Where one turn sends some rows of the set: a few examples, then the rows asked:
Q_870: [-17  17 -19  -2   0  32  11  10  -9 -20 -15   9]
Q_929: [  5  -3  21 -15  -9  -5 -23  -8   8  27  -1 -11]
Q_108: [ 10  -8  19  14 -13 -13  -6  -4 -14   6  32   6]
Q_92: [  7  -7  14   9 -15  -9 -12  20 -27  32  20   5]
Q_784: [  7  -9  31   6 -14  -6 -13  -7  -8 -23   6  -7]
Q_14: [  9 -10  26  14 -15 -10  -7  -5 -15 -14  22   2]
Q_181: [ -1 -23  32  -4   2  10 -19  -1   0 -16 -16  -6]
Q_365: [  8  -3  16  -6 -10 -10 -17  -6   2  36  16  -3]
Q_228: [-15  13 -28   8  -3  29  14  15 -15  -8   2  20]
Q_296: [  9  -5  15   5 -12 -13 -11  -5  -7  27  29   5]
Q_917: [  4 -25  25  19  -1   1  -3   3 -17 -16  18  14]
Q_377: [ -2 -19  26 -15   4  11 -24  -1   8   8 -20  -8]
Q_798: [  3 -10  31   7 -18   0 -15  18 -26 -18  -6 -10]
Q_801: [-15  18 -29   5   0  26  17  12 -13   4   6  20]
Q_800: [-16  16 -32  -1  -1  30   9  15  -8  13  -2  17]
Q_622: [  2  -4  19 -13 -13  -1 -26  17 -10  36  -9 -13]
Q_158: [-15  19 -30  -2   1  27  12  11  -8  14   0  17]
Q_617: [-15  16 -21   5  -2  29  16  12 -14 -20  -6  15]
Q_721: [  1 -25  31  10  -1   6 -10   0 -10 -26  -1   3]
Q_309: [-17  17 -30  -7   0  33   5  13  -4  12 -10  12]
Q_781: [-18  13 -22   0  -2  34   9  14 -10 -18 -13  11]
Q_524: [-18  18 -20  -9   1  33   8   9  -3 -10 -20   6]
Q_569: [-16  13 -25   5  -3  32  12  15 -14 -17  -5  15]
Q_968: [  1  -8  32  -6 -16   3 -23  17 -17  -8 -19 -17]
Q_99: [  6 -23  17  19   0  -2  -2   3 -17   9  29  19]
Q_58: [-18  16 -27  -9   0  35   4  13  -2   2 -18   8]
Q_201: [  1  -5  26 -14 -14   3 -27  16 -10  15 -21 -18]
Q_265: [  5 -20  12   9   2  -2  -8   2  -9  33  26  17]
Q_244: [  2 -17  13  -5   4   2 -17   1   1  43  10   8]
Q_145: [  5 -11  27  17 -18  -5  -8  20 -33 -11  11   0]
Q_403: [  4  -4  14  -3 -14  -5 -19  19 -17  43   8  -3]
Q_817: [-18  15 -23  -6  -1  35   5  13  -5 -10 -20   8]
Q_881: [  7  -9  19  17 -18  -9  -7  21 -33   9  22   6]
Q_348: [  0 -17  19 -15   5   7 -23   0   9  32  -9  -3]
Q_502: [-18  20 -24 -12   2  32   7  10  -2   4 -18   6]
Q_278: [-16  20 -28  -8   2  30   8  10  -3  14  -9  12]
Q_733: [-14  16 -25   7  -1  27  18  12 -16 -10   3  19]
Q_358: [  4  -5  27 -15 -10  -2 -24  -8   7   6  -9 -16]
Q_550: [  5  -7  31  -6 -12  -3 -19  -8   0 -14  -7 -15]
Q_922: [-15  15 -31   4  -2  29  12  15 -13   4   4  20]

Q_800 moves to Q_817
Q_108 moves to Q_929
Q_244 moves to Q_181
Where do these go?
Q_524 moves to Q_733
Q_968 moves to Q_881

Where one turn sends some rows of the set: a few examples, then the rows asked:
Q_583: [ -7  16  27 -27  41   2  -3  -2 -10 -13 -35  -3  10   9  12 -11]
Q_575: [-13 -11  33 -20  -2  -1 -11  18  -2  -7  13   0 -24  -6  23  30]
Q_805: [-12 -25  32 -36   6  -2 -34  14  -3 -17  -5   1 -11   9  23  20]
Q_809: [ -5   5  10 -43  -3  23  14  16  16   1  -7  23   4  14  26  11]
Q_310: [-12  -3   6 -31  21   1 -19  22   2  -2  17 -24 -36   3   8  20]
Q_182: [-11  17   9 -44  27  11  14  -6  -7 -16  -6   9  10 -11 -12 -11]
Q_522: [ 21 -23  -7  -4   8 -14  22   9  -9  -8 -18 -26 -17 -19  21 -12]
Q_398: [ 16  11   5 -28  -3 -17   2  -7 -17 -29 -10 -25  22  13   9 -24]
Q_525: [ -7  -6  21 -59  17  26  10  12   5  13 -18  10 -15   2  25  -1]
Q_371: [ -5  29  18  -7  28   0  25   3  -5 -11  -4   9  10  -2  15   6]
Q_526: [  1  11  21 -39   8  12  -2  -5   2  19 -18  19  -8  17  40   9]
Q_165: [ 26 -20 -10 -13   4 -22  25  18  -7   9 -10  10 -26   8  15 -15]
Q_49: [ 25 -20  -8 -20  -1 -16   7  22  -3   1 -37  -4 -19  25   6 -17]
Q_700: [ 15 -23 -15 -12  -8 -11  -2   7   1 -24 -32 -22   3   1  10 -22]
Q_488: [ 16 -14 -17 -29 -12 -17   7   5  -5   8 -17  11 -24  10  -3 -29]
Q_872: [ -3  -8  -2 -36  24  -9 -35   4  -2  -5  23  -6 -19  14  15  19]
Q_29: [ -9 -16  20 -49  -4   2 -23   2  -8  -9  12   4 -17  -6   3  28]
Q_727: [ 12  -2  16 -20  13 -11  28  18 -15 -29  -5 -33   9  -2  18 -25]
Q_999: [-20  -8   4 -24  14  -3 -31  26  13 -17  19  -9 -17  15  17   6]
Q_822: [ 14  12  11 -29   8 -17  18 -13 -28 -10   4 -28  -4 -12  12 -27]
Q_88: [ 20 -14 -22 -18  -9 -20   2 -20 -12  -6  -8  -9  -8 -17   9 -20]

Q_165 moves to Q_488
Q_398 moves to Q_727
Where do these go?
Q_526 moves to Q_809
Q_999 moves to Q_310
Q_700 moves to Q_522
Q_575 moves to Q_29
Q_583 moves to Q_371

Where one turn sends some rows of the set: a few examples, then the rows asked:
Q_532: [ 15  38 -16  -1  -9   6  21   8  24  -7  18 -48  -1  32  -5  42 -15  13
  35  -2  12   3 -18 -46 -16   4]
Q_163: [ 12 -26   5   0 -11  -5   9  -8   0  -9  38 -25 -17   3   2  41 -26  21
  26   1  -1  29   5 -27  -6 -19]
Q_647: [-11  37  -8 -11   4  20  -1 -20  11  16   3 -48  45  17   1  14 -10   0
  15   1   1 -21   6 -17 -30  -8]
Q_336: [  6   7 -28  12 -18   4 -22 -45  -6  18  25 -50  33   3   5  24 -18   8
  18   3  18 -10  -4 -17 -35   1]
Q_656: [  2 -12   5 -24  12  11 -18   1  29   4  31 -30  16   4  20  -3 -15  38
   0 -30 -10  -2  -7 -23  -6 -20]
Q_834: [ 15  -8 -32  -6 -27  22  -6  -7  38   1  19 -32  11 -10  25  29  -2  13
 -27 -32 -27   7 -15 -34  -3  28]
Q_543: [ 21 -47 -13   1 -13  20  -8  -3 -12  -6  12 -35  25  -6  11  16  -4   8
   3 -11 -19  17  -9 -14 -13  -5]
Q_480: [-18  50 -13   2 -23  31 -10  -8  24  -7  28 -54  12  35   9  54 -35  12
   3 -15 -11   1  13 -34 -16  -9]
Q_217: [-15  26 -16  13   2   1  33  -9   8   2  12 -33  -3  20   7  55   1  -3
   8   4  -9  14 -28 -42 -30   2]
Q_206: [  8 -23 -13  -9  -9  12  18 -14  54 -19  23 -63   1 -13  13  28 -24  22
  33 -19 -12  -2  -3 -15   1  -4]
Q_62: [ 35 -10 -24  -5 -21 -14 -23  -4  10   1  18 -48  22 -16   1  23   9  12
  22 -20 -21  -2  -4 -40   8  -7]
Q_644: [  0 -25 -21   3 -22  18 -22  13  37 -16  17 -24   2   2  29  50 -33  20
  -1 -24 -29  18  -1 -30  -1 -14]
Q_646: [-36  36  -9  -6 -10   8 -10 -37  25  -1  19 -29  30   1   1  32 -27  27
  -3  -3  -2 -13  20 -23 -10 -18]
Q_73: [ -1  14 -17  17 -49  40  -6 -29  11  -9  20 -45  17   5  11  57 -38  16
  -6 -14   0   1  22 -30 -23  17]
Q_728: [  4  22  -8  -9  -7  19  44 -11  28   9 -13 -62  11  18  -3  30   0  13
   8   2  -8   0 -13 -44 -25  13]
Q_345: [  9  15 -25  25 -22  19  -7 -21  -6  11   6 -49  24  20   4  49 -24 -15
   0   3  -9  13  -1 -29 -51   5]
Q_484: [  0   9  -3 -20 -11  -2 -15   2   3   6  31   4   7   3   9  25   4  23
 -18 -13 -15  13   3 -41  13  -5]
Q_769: [ -6 -28  -7 -12   5  16  25 -21  33   7  22 -11  -3  -4  21  17 -20  14
  -8  -2   0  16 -14  -8 -22  12]

Q_769 moves to Q_206
Q_73 moves to Q_336
Q_480 moves to Q_345
Where do these go?
Q_62 moves to Q_484
Q_532 moves to Q_217
Q_543 moves to Q_656

Where one turn sends some rows of the set: a few examples, then the rows asked:
Q_36: [ 19 -22  -7  -3  12  -1  41   4  10 -35  -2 -12 -29 -53  -4  16  -1  27
   1   2  17  -9  -4 -13 -30  17  20  13  -8  10  11 -36 -17]
Q_726: [  2  -5   2  -1 -10 -22 -28 -31  30 -17 -10  39 -29 -15  12  26 -46  17
  -4  -5  30 -17  10  -6  -3 -15  38  -2  14   3   0  -8 -19]
Q_240: [  2  -3 -19  22   9  -8  10 -33  -3 -19   2   4 -67 -21   0   3   4  37
 -18  -3  -2 -14   6   1  35   0  23 -16  18  -3  -7 -42  23]
Q_657: [ 26  -2   7   2 -26  -7  -2 -36  -9 -11 -34   4 -19 -14 -35  -2 -21  15
   7  13  18  -9   3 -21   0  -2  23   8 -16 -12 -47 -34 -16]
Q_868: [ 25 -27   3  13   0 -34  14 -20  -3 -54 -16 -16 -42 -11  12  20 -25  28
 -17 -15  -1 -11 -23 -17  21   7   4  12   1 -14 -12 -39  -4]
Q_152: [ 39  -6  -2 -19 -10   5  20 -27  16  -5 -23 -15 -24 -40   9  33 -17  32
 -14  -1 -27   5 -10  -2 -20 -21   4   8  -6   4   6 -10 -26]
Q_667: [ 22  -4  14   7 -18 -20  39 -24  14   7  -6   8 -18 -10 -23   2 -32  18
  -1  11  32  -5 -22  -9  -8  23  19  -4   9 -14   4 -46   1]
Q_11: [ 11   3  19   6 -17 -16  45 -27   6 -19 -10   9 -23  -7  -4   7 -38  17
  15   0 -14 -25 -10   0  -1  -4   7 -11  17   6  24 -50   0]
Q_778: [ 27  -9  18  15 -12 -21  -5  -9  27 -10   3   5 -49 -35   4   7 -19  33
   0   8   5 -25 -26   5  10  13  54  -8  24   0  13  13  -6]
Q_605: [ 22  13  -2   9 -11 -36 -10 -33  -6 -30 -12  -1 -26 -57  13   4 -15  28
 -35 -32  18 -30   2 -19   8 -22  19   5  -7   3  29 -24 -29]
Q_452: [ 23  -3  10  36  -4   2  26 -30  -1   1   7   2 -53 -25  -5  28 -29  24
 -10 -12  15 -13  -3  -2   5  17  24  -7  47  13  -9 -25 -42]
Q_671: [ 21  -8 -44  35 -29 -12  17 -17   0 -17   8 -13   6 -48 -14   7  -5  10
 -18  -5   6 -16  -3   2   3   3  27   7 -18  -4   2 -14 -34]
Q_670: [  8   1   2  18  18   1   7 -22 -21   2 -23  23  -7 -33  -8 -12  -6  27
 -10 -15   6  -5  18 -10   7   0  21   3   2   5 -27 -10 -37]
Q_640: [ 30  -2  15 -17  -2 -16  38 -25 -11 -15 -11  30  -6   4  -2  -2 -17  33
 -18   4   7 -15   1  -1   6  18  22   2  21   1 -11 -38  -4]
Q_856: [ 28  10 -14 -14  10 -10  13 -24   0  -4  -3  12 -66  -9   7  12 -22   8
   2  -2  -2 -31  -2  -4  -5  33  45   8 -11  19  10 -51  -5]
Q_832: [ 20  -1  20 -25 -17 -20   5 -22   7 -10 -26 -19 -11 -39  -5  16 -25  31
  -5  -3   0 -14  14  -4   1   4  29   1 -12   0  -5 -22 -66]
Q_980: [ 36   4 -39  10  -6  -7  -4 -26  11 -32  23 -12 -16 -15   6  39 -17  17
  -2  -8  19 -12  20  -7   7 -19  17  10 -29 -12  -2 -30 -23]
Q_541: [ 23   4   1  17 -17   5  22 -31   9 -20  -3   0 -53 -32 -15  22   5  35
  28   4  12 -36   4   6   1 -29  55  -8   7  -6   1 -43   4]
Q_663: [ 20  -6 -23   1  -3  -4 -34 -21  -9   3   2  -1 -14 -42  -1  20 -10  21
 -18  19 -20 -34  -4   9   0  21  39   9  17  39 -12 -20 -19]
Q_316: [ 26 -21 -20  -9 -21 -11   2 -33   6 -28 -16 -36 -29 -46  -9  33 -11  22
 -44 -13  21  -8  -3   5  14   3  -1  27   7  14   3 -44  -3]
Q_341: [  8 -20 -21 -19 -17 -16  -3 -35  14 -28 -14  10 -24 -22   3  12 -42  22
 -17  26  23 -15  -5  23  -3 -16  37  18  37  16 -18 -15  -5]
Q_552: [ 22  -7  12  -5  -2  -9  23 -12   3 -44  -5   7 -26 -47 -10  15  -4  25
   2   1  25 -13   0 -35 -32 -13  32   9 -13 -23   2 -48 -29]
Q_232: [  5  13  23   2 -32  -5   5  -6 -15   3  -3  -9 -39 -10  18  22  -5  34
  -5  -6   3 -26 -16  -9   4   5  31  14  -2 -33  -5 -21  18]
Q_692: [  6 -11 -16 -12   7 -25  -5 -18 -14   4 -10  -6 -33 -21 -15  -4 -17  18
 -21  -3   2   1 -19 -37  15  -3   0  14  -6  10  23  -3 -34]
Q_43: [  2 -12  -3  -7 -42  -5  28 -31 -29 -10  12   7 -31 -39 -11  -6 -12  13
  -4  -2  -9  -9   3 -34 -14 -14  36  -9  30   8 -19 -42  -2]
Q_943: [ 27   5   3  18 -28  -5 -46 -28   0  21   3   8 -23 -58 -11  28 -17  -3
 -19  11   9 -11   1  -8  -3   9  19  -2  18   7 -11 -25 -21]
Q_494: [ 23  -3  -7 -44  -8 -11  -4 -24  10 -26  12   6 -45 -47   2   4 -17   1
   2   1  10 -13  -3  -7   5   3  27   3  32   5   2 -21  31]
Q_869: [ -9   5  17  -5 -15 -10 -23 -34  19 -17   3  29 -19 -33  -7   8 -25  -8
 -16  -1  -3 -35  -2   7 -10   0  17  -7  -3  15  23  -5  -1]
Q_243: [ 10  15   0  29 -15  -5 -17  -2 -20  -7  -2   1 -25 -27 -11  32 -11   1
 -24 -13 -16 -10   0 -18  -7 -18  56  -6 -16  20  13 -12   5]
Q_283: [ -4 -10  -4  -9   0 -11   1 -38  11 -22 -11  24 -42 -61  -8  -1 -18  -5
 -12  10  -4 -37  -3  -7  16   5  56   4  35   1  13 -42 -14]
Q_987: [ -7 -28   5   5 -24  -7  -4 -28  22   0   6  -5 -17 -36 -10   5 -23  10
 -30  28   6  -9 -20  30  -9   5  25   3   9  13   3  -2  12]
Q_696: [ -5 -10  10  10  13 -11  38 -13   4   4   3  23 -16  -3  17  10 -23  39
  -1   1  12  -6   8 -21   1  -6  23  -5  16  -2  18 -38   0]
Q_683: [ 27  11 -14  -4 -36 -15 -49 -29  -5 -12   5   1 -31 -32  -9  28 -32  14
  15   7 -12 -27 -12 -13 -10 -28  28  -1  18  11  -5 -30 -12]
Q_860: [  9  23 -15  27 -23  -2   8  -8 -18 -16  -8 -34 -29 -56 -12  28 -28  -2
 -31   6  -6  -7  -3   3 -10  -4  30  -4  18  24  -5 -19  14]
Q_698: [  6 -31  26   3 -23   7 -13 -25  30 -19   5   8 -36 -23  -9  45 -10  27
 -10   8   3 -15   2 -16  17   5  40  -4  36 -12 -14 -16  -1]
Q_6: [  4   4 -29   8  -9 -19 -43  -6   1   8  -1 -15 -39 -42  27  25 -30  36
  -5  18  -1 -11  -5   8   3  -9  32  10  21   3  -2 -27  -9]
Q_900: [ 17   7  -6  11  -5   1  10 -33  11  -9 -22 -32 -42 -21 -11  17 -39  18
  29   6   2  -8 -14   9  -4 -15  -2   8 -17  -9 -14 -37   9]
Q_24: [ 33 -28  28  31  -1 -33  19 -22 -18 -40  -5   1 -29 -31   2   4  -9   8
 -24 -21   0 -16 -13 -24  21   8   2   3   0   4   0 -20 -19]
Q_424: [ 19   2 -21  29 -39  -9  -4 -21  -3 -33   0  -2 -11 -27  -7  22  -6  -5
 -17   8  -1 -26  24 -16  18  -8   6  10 -30 -13   8 -30 -27]
Q_866: [ 15 -12 -10  -5  -2 -22   7 -54   5  -4 -21 -30 -24 -30   0  25 -41  13
 -16  21  13 -21  -9 -53  10  -4   3  12  -6   5 -10 -24 -15]
Q_951: [ 28   2   1  28 -32 -23   9 -29  -8 -11 -17  12 -55 -34 -17  -3  -2   4
   7 -10  29 -25   6 -14  35  11  25 -13  14   2 -11 -30  17]
Q_330: [ 18   4 -10   2  -9  11  19 -14   7 -16   1  13 -31 -37 -27  13  23  41
   5 -22  13 -23  10   6   0  25  43 -18  12   9 -15 -21   2]
Q_247: [ 41   6 -57  21 -13 -19  11 -17   1 -41  12 -14 -25 -26   7   8 -22  28
 -24   9   7  -6   9   4   8   2   6   3  -5   4  -9 -12 -27]
Q_382: [ 26   6 -23  14 -11 -16  -7 -16  -7 -23  -2 -31 -35 -19 -22  39 -42  19
 -22   4  15   1  -1   0  -4   3  62  -7  13  25 -31 -32  -9]
Q_154: [  4  -1 -16  24  27   3  16 -17   0  -7  -9  -4 -41 -22   6  -3 -23  35
  12   0 -25  -6   5  -2  -4  -9   4  -7 -11  30   4 -11 -11]
Q_138: [ 22 -21 -21   4 -25 -20  -7 -27  17 -36 -26  -4 -29 -28  -7  33 -11  55
 -35   3  18 -24   4 -31  -6  -8  47  15 -10   6   1 -40 -37]
Q_815: [ 17  37  -7   5   1 -11 -27  -5 -22 -25 -16   4 -43 -17  -9  35 -27   6
 -29  -6  18  -8  19  -6   6 -10  51   8   4   3  -5 -35 -19]
Q_841: [ 35 -16   2   6 -29 -15  -1 -16  13 -23  16 -26 -31 -44 -16  17  -1  33
 -22  -7  10 -14  -1 -19 -17  -4   8  -5 -21  36  30  -8 -11]

Q_247 moves to Q_671
Q_943 moves to Q_683
Where do these go?
Q_552 moves to Q_868
Q_452 moves to Q_43
Q_696 moves to Q_640
Q_240 moves to Q_330
Q_832 moves to Q_866
Q_900 moves to Q_154
Q_494 moves to Q_778
Q_860 moves to Q_243
Q_605 moves to Q_138
Q_869 moves to Q_726

